Rotation paths and how fast each direction turns (deg/step)
Each turn is a multiple of 5 degrees from 10 to 175, or 0.
Each row of a path follows its step; steps can be skipped.
Path 1:
step 1: [-2.32  0.67 -6.11 -3.12 -5.13  3.87 -1.54  1.63 -1.82  3.19 -1.63 -5.43
  0.33 -0.27  1.21 -3.26 -2.49  2.46  2.38 -4.02  4.30 -2.34 -2.25 -2.56
 -2.48  1.88  1.15  3.36  0.52 -1.42 -0.12 -0.12 -0.07  0.26 -1.05 -3.56
 -0.81  1.16 -1.51 -1.51 -0.96 -0.74  3.58  0.00  0.49  2.77 -0.71  1.97
  0.60 -0.95]
step 2: [ 3.31 -1.65 -2.25 -3.50  1.73 -0.65  0.44  2.30  2.91 -1.50  4.59  1.73
 -0.57 -4.16 -1.71 -6.36 -4.28 -3.86 -3.87 -1.56  2.16 -2.19  2.74 -0.16
 -1.74 -1.12 -0.68  1.59 -2.91  2.46  0.61  0.40  1.57  2.13 -0.95 -0.85
  2.53 -1.38  0.38  0.90  4.88 -0.17  0.89  0.13  1.32  2.95  1.75 -1.94
  1.76  2.31]
step 3: [ 0.47  1.22  1.50  1.92  2.04 -0.29 -0.57  0.16 -1.99  3.25  2.48 -1.17
  1.25 -1.13 -2.37 -0.35  1.56 -3.01  3.31 -3.04 -5.62 -3.26  4.62 -2.99
 -1.22  0.34  1.48 -0.88  1.89  1.23 -2.90  1.36  3.12  2.75 -2.52 -1.45
 -3.65  1.69  1.04 -0.31 -2.98  1.41  4.11 -1.33  3.86  0.98 -0.53 -4.76
  3.22 -3.23]
step 5: [ 1.82 -2.45  3.33  3.11  2.16 -4.07 -2.26  3.64  1.32  0.34 -4.04 -3.68
  0.59  3.47 -0.07 -0.67 -0.43  1.51  6.03 -0.33  4.84 -0.51  0.51 -1.19
  0.28  1.65 -1.72  2.59 -3.47  0.09  1.58 -0.92 -0.40  0.30 -0.88 -5.90
  0.00  0.66 -3.66 -1.21  0.59  0.91 -0.77 -3.87 -1.55 -0.57  0.67 -1.69
  0.84 -3.97]
step 6: [-2.70 -1.80 -1.62  3.14  4.86 -4.66  5.10 -2.16  2.86 -4.02 -2.19  1.92
  1.71 -0.69 -4.30 -0.61 -2.21 -2.66 -1.76  2.04  0.61 -0.21  0.19 -0.49
 -3.24 -0.01  2.39  1.68 -4.03 -3.46 -4.19  1.09 -2.39 -0.16  1.04  2.40
 -0.98 -1.11 -3.53  2.18  1.66 -3.27  1.48  1.35 -1.75 -0.22 -0.15 -0.75
 -1.63 -1.81]
step 7: [-1.31  4.17 -0.67  3.12 -1.38 -0.91  4.71 -0.35  0.16  1.34 -0.87  0.69
 -0.84 -0.98 -1.80 -2.45 -1.77  0.10  1.99 -2.93 -1.11  6.10 -1.74  0.50
  3.55 -3.55  0.24 -3.52  4.10 -2.65  0.27 -0.14  1.84  1.03  0.09 -0.69
 -3.57  2.16 -0.99  0.88  0.90  2.00  0.14 -1.32 -3.95 -3.45  1.38 -1.17
  3.73 -5.87]
step 9: [-1.31  3.28 -2.48  2.87  1.87  2.41 -2.62 -4.35  2.83  3.43 -4.41 -1.98
  1.27 -0.31 -1.12 -1.68 -1.62 -0.71  2.77  1.49  2.94 -3.44  0.67  2.57
  1.25 -3.91 -5.51 -1.27  1.46  2.31  3.40  1.09  0.70 -2.69 -0.22 -1.62
  0.02 -1.17 -1.48 -1.44 -4.94  0.39  0.04  0.72 -0.85  1.03 -3.88  2.04
 -3.28 -2.28]
step 10: [ 1.93  3.44 -0.98 -1.01  0.56  1.40 -2.42 -1.92  0.02 -2.52  2.00  0.96
 -0.01 -0.51 -1.31  0.13 -4.03 -0.06 -7.54 -2.48 -0.13 -2.20  3.25 -1.71
  1.76  1.22  0.31  0.10  0.04 -2.29 -0.72 -3.71 -4.01 -0.44 -2.74  1.65
  2.10  1.51 -3.32  0.65  2.17  3.14  1.59  2.44 -2.73 -0.26 -1.85  4.39
 -5.29 -1.51]
step 11: [-3.21  1.56 -3.35 -5.62 -2.40 -0.72  1.36  4.44 -1.08  3.22  1.54  0.77
  1.04 -1.82  3.09 -3.51 -0.88 -0.22  3.45 -1.93 -2.52  1.59  2.41 -1.94
 -1.00  3.97 -1.59 -1.40  0.54  0.85  2.35  1.35  0.50  1.29 -1.02 -0.49
  0.90  1.36  0.59  1.42 -0.50  2.07 -2.40  2.51  2.26 -1.58 -4.39  1.33
 -1.84 -7.02]
step 12: [-0.25 -1.04  0.76 -0.37 -1.91  0.29  0.69 -1.85 -0.58 -3.71  0.27  4.49
 -3.82  3.00  1.37 -4.60 -0.99 -0.03 -1.50 -0.27  0.78 -6.24  0.18 -2.18
 -2.71  1.25 -2.90  2.70  3.49  2.20  0.67  1.35  1.15  3.58  2.41 -0.82
  2.36  3.61  3.31  4.06  1.04  0.49  1.84  3.84  1.82 -1.36 -0.95 -2.52
 -0.16  3.71]
Speeds:
[-0.48  0.42 -0.70  0.48  0.48 -0.11  0.25 -0.36 -1.03  0.14  0.67 -0.88
 -0.48 -1.31  0.60 -0.40 -1.36  0.58  0.15  1.01  1.23  1.19 -0.09 -0.87
 -0.46  0.70  0.28 -0.22 -0.74 -0.44  0.22 -0.30 -2.03 -0.11 -1.53 -0.22
  1.27 -0.56 -1.02  0.07  0.54 -0.74  0.59  0.09  0.39 -0.36 -0.11 -0.68
 -0.36 -0.27] : 80
[ 0.49  0.03  1.16 -0.86  0.56  0.07  0.28  0.35 -0.90 -0.05  0.78 -0.93
  0.43  1.28 -0.01  0.32 -0.53 -0.37  0.61 -0.06  0.52 -0.65  0.72 -0.21
 -0.60 -0.10  0.91 -0.68 -0.53  1.43 -0.13 -0.27 -0.41  2.71  0.12 -0.62
 -0.54  0.46  0.71  1.15  0.65 -0.43 -0.34  0.36  0.56  0.07 -1.27 -0.25
 -0.50  0.16] : 40
[ 0.79  1.11 -0.36 -0.39 -0.42  0.90 -0.56  0.17  0.21 -0.82  0.66 -0.12
 -0.17  0.31 -1.72 -0.49 -0.20  0.85 -0.32  0.34 -0.57  0.58 -0.88  0.11
  0.82  1.14 -0.46 -0.43 -0.20  1.53 -0.04 -0.25  0.34  0.16 -0.02 -1.44
 -0.13  0.05  0.14 -0.50  1.43 -0.63  0.81 -0.36 -1.66 -1.26  0.96  0.51
 -0.21  0.24] : 130
[-1.24 -0.01 -1.21 -0.56  0.02  0.53  1.85 -0.09  0.26 -0.90 -0.65 -0.88
 -0.24 -0.89 -0.05  0.63  0.27  0.12  0.80  0.12  0.24 -0.80 -0.39 -0.44
  0.43 -0.21  0.33 -1.20  0.16  1.18 -0.57  1.28  0.15 -0.49  0.85 -0.32
  0.29 -0.92  0.80 -0.24  0.40 -0.20 -0.51  0.67  0.38  1.33  1.00  0.17
 -1.41 -0.85] : 145
[ 0.23  0.02  0.84 -0.67 -0.99  0.14 -0.38  0.99  0.15 -0.38  0.82 -0.23
  0.27 -1.28  0.25  0.63 -0.68 -0.11 -0.65 -1.15  1.82  0.76 -0.85 -0.33
 -0.23 -0.66 -0.05 -0.79 -0.13  0.10 -0.73 -1.28 -0.12 -0.70  0.61 -0.43
 -0.51  0.58 -0.41  0.67  0.01  2.15 -1.14 -0.58 -0.37  0.15  0.83 -0.44
 -0.46  0.22] : 125
[-0.56 -1.10 -0.23  0.78  0.78  1.31 -1.26 -0.31  0.15  0.32  0.83  1.19
 -0.74 -0.01 -0.85  0.20 -1.17 -0.81  0.97  0.74 -0.19 -0.48 -0.02  0.18
 -0.58 -0.71 -0.39  1.57 -0.52  0.09  0.11  0.80 -0.35 -0.45  0.88 -0.84
 -0.54 -0.58  0.42 -0.15  0.70  0.63 -0.92  0.06  0.29 -0.86  0.01 -1.46
 -1.13 -0.03] : 110
Path 2:
step 1: [ 4.13 -0.74 -0.94 -0.99  2.39  0.60  2.20  0.93 -0.07 -2.96 -2.09  1.87
  1.94 -0.03 -0.39 -2.18 -5.27 -0.34 -4.93  3.46  1.23 -5.12  2.09  2.77
 -1.11 -0.32  2.31 -0.55 -0.58  0.34 -1.91  2.16 -2.96 -4.19  2.20  0.52
  0.62 -1.30  1.83  1.99  2.74  7.35  0.20 -5.14 -1.03 -3.51  4.34  2.63
  1.85  3.86]
step 2: [-0.97  0.60  0.13  5.31 -0.96  4.78  4.70 -1.89  0.45  3.90  1.69  0.03
 -2.56 -1.74  2.46  2.33 -3.16 -3.48 -5.25  1.81  1.06  0.67  1.63 -3.47
  1.40 -2.87  1.51 -3.00 -6.25 -1.62 -1.91 -1.94  1.99 -1.12  3.34 -0.02
 -0.63  1.08 -3.63  5.00 -0.20  0.81 -1.57 -2.79  1.34  1.98  2.81  2.64
  3.02 -0.97]
step 3: [-6.85 -1.59  3.54 -0.16 -1.42 -1.52  4.33  5.29  0.11  2.53 -2.41 -1.72
 -0.27 -2.95  3.60 -1.06  2.39 -1.65 -1.18 -0.67 -0.01  1.05  4.81 -5.27
  4.34 -3.93 -1.12 -0.36 -1.78 -0.59  0.56 -0.22  0.95  2.94 -2.24 -2.81
 -0.72  3.91 -1.29 -2.98  2.55 -4.57 -0.31  1.51  0.35 -2.95  2.50 -2.09
  1.17 -1.20]
step 4: [ 1.64 -0.69  0.34 -2.70  0.11 -1.18  2.67 -2.92  3.27  0.94  0.23 -0.92
  1.70  0.26  0.55 -6.46  0.67  1.25  3.49  2.79  1.97 -1.80 -1.62 -0.84
  4.93 -0.48  0.15 -2.17  0.91  0.90  3.24 -1.60 -6.38  4.61 -3.38  1.50
 -0.02 -1.49  4.96 -2.85  2.39 -3.23 -0.87 -0.17 -1.11 -6.13 -2.75 -0.48
  2.86 -3.70]
step 5: [-2.75  4.97 -1.27  1.32 -0.16  0.12 -0.01 -3.83 -2.43  5.47 -2.64 -2.74
 -2.01  1.94 -4.21 -1.63 -0.14 -0.29 -0.42  2.38  2.95 -2.85 -5.32  2.28
 -2.97  2.51 -0.15  2.47  1.02  3.72  1.61 -1.60 -2.31 -4.67  0.76 -0.46
 -1.72 -0.73  5.12  1.44 -1.92 -1.23 -4.05  0.04 -0.70 -3.56 -1.50  5.72
 -0.81 -2.39]
step 8: [-2.13  1.51 -0.01 -3.65  0.80 -2.17  0.01  4.15  1.38 -2.59 -0.58  0.38
  6.26  2.91  2.18  1.60  0.99  6.25 -0.77  1.33 -1.48 -1.97  1.03  1.00
 -2.87 -0.51 -2.81 -0.71  8.28  2.60  0.58  1.86  2.35  0.84 -1.29 -2.15
  3.66 -2.81  0.66 -2.90 -1.38 -4.84 -4.58 -0.58 -2.20  0.32 -1.60 -0.60
  0.46  3.28]
step 9: [ 6.57  1.98 -1.37 -2.39  1.93  0.97  1.56 -1.36 -1.18 -0.41 -3.26  0.25
  3.11  2.04 -0.15 -0.04 -3.99  0.46  1.48  3.52 -0.95 -3.73 -0.86  4.34
 -3.00 -0.53  0.88 -3.92  0.83  1.74  0.89  4.12 -1.08  0.45  2.26  2.32
  0.03 -1.04  4.84  0.02  0.02 -0.12  0.82 -5.00 -0.54  9.24 -0.18 -0.61
  2.19  0.04]
step 10: [ 1.49  1.67 -1.00  3.32 -3.90  1.82  1.15 -1.08 -2.84  1.90  0.48 -5.30
 -4.31 -0.55 -1.58  5.84 -0.21 -2.67 -1.73 -2.76  0.42  1.72  0.34  1.09
  0.99 -0.24 -1.00 -0.36 -2.86 -3.03  1.00  6.08  6.23 -1.57  3.72  1.75
 -4.33  1.35  0.24 -1.95 -1.82 -0.20 -0.13 -2.41  1.64  6.58 -0.14  2.49
 -1.19 -1.52]
step 11: [-2.68 -5.80  2.50  0.35 -3.86  0.74 -1.06  4.94  0.32 -5.03  2.45 -2.46
 -2.55 -1.33  1.94  4.79  1.76  0.00  1.46 -1.33 -2.68 -0.11 -1.40 -0.37
  1.83 -1.90 -2.88  0.66  0.76 -3.28  1.86  4.74 -0.26  3.26 -2.81  0.50
 -3.06  4.53 -1.30 -3.74  2.16 -0.29  6.80  0.51  1.22 -2.55  1.40 -1.00
 -1.22  1.30]
step 12: [ 1.85 -4.82 -3.49 -2.69 -0.02 -1.68 -0.42 -0.34  0.03 -2.71  7.00 -1.97
 -0.05 -1.32 -0.39 -4.88  0.29  2.50 -1.78  4.63  0.67  0.59 -4.42  0.05
 -1.39 -2.16  3.42  0.78  3.97 -0.63  2.83  1.84 -3.40  2.44 -0.95  3.31
 -0.80 -4.34 -3.86  1.61  3.58 -1.94  3.36 -1.03 -0.03 -4.11 -3.15  0.76
 -0.79 -0.27]
Speeds:
[ 0.29 -1.46 -0.98  0.23 -0.56 -0.39  0.43 -0.42 -0.67  2.09 -1.38  0.92
  0.27  0.90  0.54  0.51  0.11 -0.66 -1.84 -1.00 -0.31  0.39  0.02 -0.20
 -0.70  0.51 -0.05  0.40 -0.68 -0.17  1.39 -0.10 -0.68 -0.26 -0.53  0.46
  0.74  0.57 -0.20  0.72 -0.38 -0.03  0.37 -0.69  0.05  1.10 -0.20 -0.32
 -0.62 -0.26] : 95
[ 0.00 -0.24 -1.34 -0.54  0.57  0.31 -0.95  1.40  0.69  0.42  0.43 -0.88
  0.26 -0.13  0.83 -0.20 -1.68 -0.70 -1.02  0.57 -1.64  0.24  0.23 -0.58
 -1.15  0.51  0.39 -0.55 -0.07 -0.09 -0.18 -0.49  0.06  0.62  0.93 -1.02
  0.57  0.22 -1.19  0.28 -0.20  0.36 -0.72  0.78 -0.14 -0.60 -0.57 -0.22
  1.45  0.50] : 65
[ 0.22  1.12 -1.46 -0.11  0.54  0.68 -0.05  0.91  1.41 -0.35 -1.09  0.51
 -0.79  0.98 -0.70  0.61  1.08  0.47  0.33 -0.27  0.60  0.90  0.24 -0.31
  0.23 -1.08  0.05  0.52  1.08 -0.17 -0.43  0.75 -0.09  0.23  0.32 -0.07
  1.55  0.53  0.41  1.16  0.17  1.16 -0.62 -0.74  1.37  0.20 -0.21 -0.60
  0.38  0.16] : 45
[ 0.10  0.12 -0.03 -0.31  0.55 -1.27 -0.57 -0.58 -0.15  1.37  0.57 -0.05
 -0.37 -0.77 -0.14  1.10 -0.02 -0.75  0.31  0.64  1.26 -0.53  1.09 -1.29
 -1.09 -0.44  2.03  0.48  1.17  1.27 -0.40 -0.06  0.20  0.93 -0.22 -0.62
 -0.68  0.11  0.37 -0.28  0.05  0.03  1.23 -0.14  0.45  0.65  0.27 -0.83
  0.05  0.11] : 115
[-0.31 -1.51  0.07  1.23  0.12 -0.32  0.30  0.00  0.13 -0.59  0.08  0.22
 -0.86 -0.98 -0.99 -1.16 -0.68 -1.35  0.05 -0.46  0.22 -0.79 -0.03 -0.06
 -0.36 -0.67 -1.29 -0.44  0.78  0.45  0.27 -0.02  1.47 -0.50 -0.16 -0.04
  0.64 -0.98 -1.09  0.24  0.70  1.48  0.64 -1.01 -0.02 -0.24 -0.74 -1.16
 -0.03 -0.64] : 25
[-1.25 -0.14  0.56  0.57  0.67  0.67  0.29  0.19  0.63  1.08 -0.95  1.09
  0.94  1.38 -0.21 -0.04  0.04 -0.67  0.60  0.77  0.84 -0.45  0.66 -0.70
  0.20  0.09  0.85  0.12 -1.81 -0.21  0.31 -0.52  0.82  0.30  0.16 -0.70
  0.11 -1.09  0.86  0.08  0.69  0.20 -0.57 -0.14 -0.47 -1.97  0.04  0.22
  0.26 -0.89] : 25
